One turn sends every row of this set to another row. A few are shown first. Where does it send the rows asked after them?
Nove: 7, 2, 8, -3, -14, 1, -12, -9, -10, -6, 2, -3, -3, -3, -14, -10, -5, 1, -4, 3, 2, 3, -2, -7, 8, 11, 0, -3, -1, -5, 5, -5, -2, -2, 2, 0, 3, 0, 13, 8, 8, -3, -3, 1, 6, 9, -3, 1, -3
Keted: -5, 6, -5, 3, -5, -3, 1, 14, 2, 6, -4, 3, 2, -3, -13, 3, 7, -2, 9, -6, 5, -3, 4, -2, -12, -3, 5, 3, -4, 9, -6, 3, -8, -5, -13, 3, 5, -1, -5, 6, 5, 12, -6, -10, 5, 4, 2, 2, -4
Bonak: 5, 7, -16, 2, 14, 6, -1, 17, -4, 7, -6, 3, -5, -1, 5, -3, -2, -5, 8, 2, 1, -2, -2, 0, 5, 2, 7, -3, 3, -5, -3, -3, 1, -10, 2, 2, 5, 3, 7, 0, -2, 1, -15, -4, 10, 11, -1, 3, -9
govi: 4, -3, -9, 6, 27, -1, 1, 22, -7, -4, 7, -1, -9, 3, 0, 4, -2, -3, 4, 0, 0, 8, -2, 3, 3, 4, 4, -5, -4, -12, 4, -2, 1, -3, 1, -1, 4, 0, 2, 5, -1, 0, -3, -2, -6, 8, 4, 3, 2
Gid: 4, 1, 2, -4, -4, 1, -6, -4, -5, -5, 3, 0, -1, -9, 0, 1, 1, -6, 13, 18, -6, 3, -9, -3, -1, -3, 0, -2, 0, -8, 20, -2, 1, 1, 9, -4, -5, 7, 7, 4, -3, -7, 1, -5, -8, -8, 1, 5, -1
Tafad: -4, -5, 4, -6, 0, -6, 0, -6, 0, 6, 0, 2, 7, 3, 0, -6, -6, 7, -19, 1, -2, -8, 9, -3, 12, -1, 4, -3, 7, -4, 5, -7, -6, 7, -2, 4, -2, 9, -4, -9, 1, 10, 6, 4, 5, -1, 7, -2, -3
sif: -4, 5, -17, 3, 14, 2, 13, 17, -2, 3, 3, 3, -10, 6, 6, 0, 3, -2, -9, -1, -4, 10, -6, 1, 2, 2, -2, -5, 4, -6, 4, -9, 1, 4, 4, -7, 9, -8, 3, -3, -3, 6, -7, -5, 11, 6, 6, 4, -4
kovik: -6, 0, -6, -4, 5, 2, 10, -2, 1, 0, 0, -8, -4, -1, -18, -1, -1, -4, -8, -2, -6, 3, -8, -9, -8, 1, 0, -3, 1, 12, 3, -4, -5, -2, -4, -3, 0, -21, 0, 3, 8, 5, -6, -12, 2, 10, -2, 2, 3
zefi: -10, -8, 11, -3, -3, 0, 5, -3, 3, -3, 4, -4, 2, 0, 14, 1, -4, -2, 1, 3, -3, 2, 1, 18, -6, -3, -5, 5, -6, 11, 8, -2, 2, 0, -6, -12, 4, 3, -6, -5, 2, 2, 9, -10, -4, 2, -1, 1, 5
setoz: -7, -2, 12, -2, 6, -2, -5, -6, 8, -5, 2, -5, 2, -1, 6, 1, 2, -10, 0, -9, -1, -4, 1, 3, -14, 5, -6, 9, -2, 3, -5, 8, -2, -7, -5, -2, 5, 4, 15, -1, 5, -15, -2, 3, -6, -3, -7, 4, 0
sol: -1, 7, 7, 1, 1, 0, 2, -13, -2, 7, 9, 1, 3, -8, 6, 0, -3, 2, -4, 7, 3, 0, -5, 3, 10, -3, 11, 13, 8, -5, 7, 1, 7, -4, 7, -8, 7, 8, 9, -6, 2, 1, -8, 11, 12, -4, 0, -2, 5
rufo: -1, 1, -1, 2, -24, -1, 1, -1, 12, -1, 0, -15, 3, 4, 17, 2, -1, -6, -6, -7, -1, -2, 3, 3, -5, 0, 2, 0, -1, 4, 0, -1, 1, -7, 5, -2, -9, -1, 5, 4, -2, -1, -6, 0, -3, 1, 0, 1, 0
nur: -5, 2, 6, 3, 10, -5, -4, 9, 3, 4, -2, -6, -4, 5, -11, 11, 1, 8, -5, -7, -16, -1, 2, -1, 5, -1, 8, 3, -1, 4, -3, 8, -1, -1, -6, 6, -1, -5, -11, 0, 6, 9, -6, 2, -10, 11, 2, 3, 5
mol: -2, -6, 10, -5, -5, -1, 1, 5, -6, -7, 2, 12, -3, 4, -17, -3, -2, -13, 5, -6, 1, -8, 1, 1, -3, 4, 0, -5, 1, -6, 4, -2, 2, 14, -7, -2, 8, 10, -2, 5, -1, 0, 3, -1, 1, -16, 3, 4, 3
vogun: -8, 2, 0, 6, -1, -5, 9, -4, -1, 3, 6, -2, 4, -2, 5, -5, 14, -5, -7, -1, 7, 9, 4, 0, 0, 3, 4, -10, 4, -11, 7, 0, -1, 8, 2, -5, 2, 18, -2, -3, 1, -7, -6, -4, -3, -18, 5, 4, 5

kovik moves to Keted
Nove moves to mol
Now these:
govi moves to sif
sol moves to Gid
setoz moves to zefi

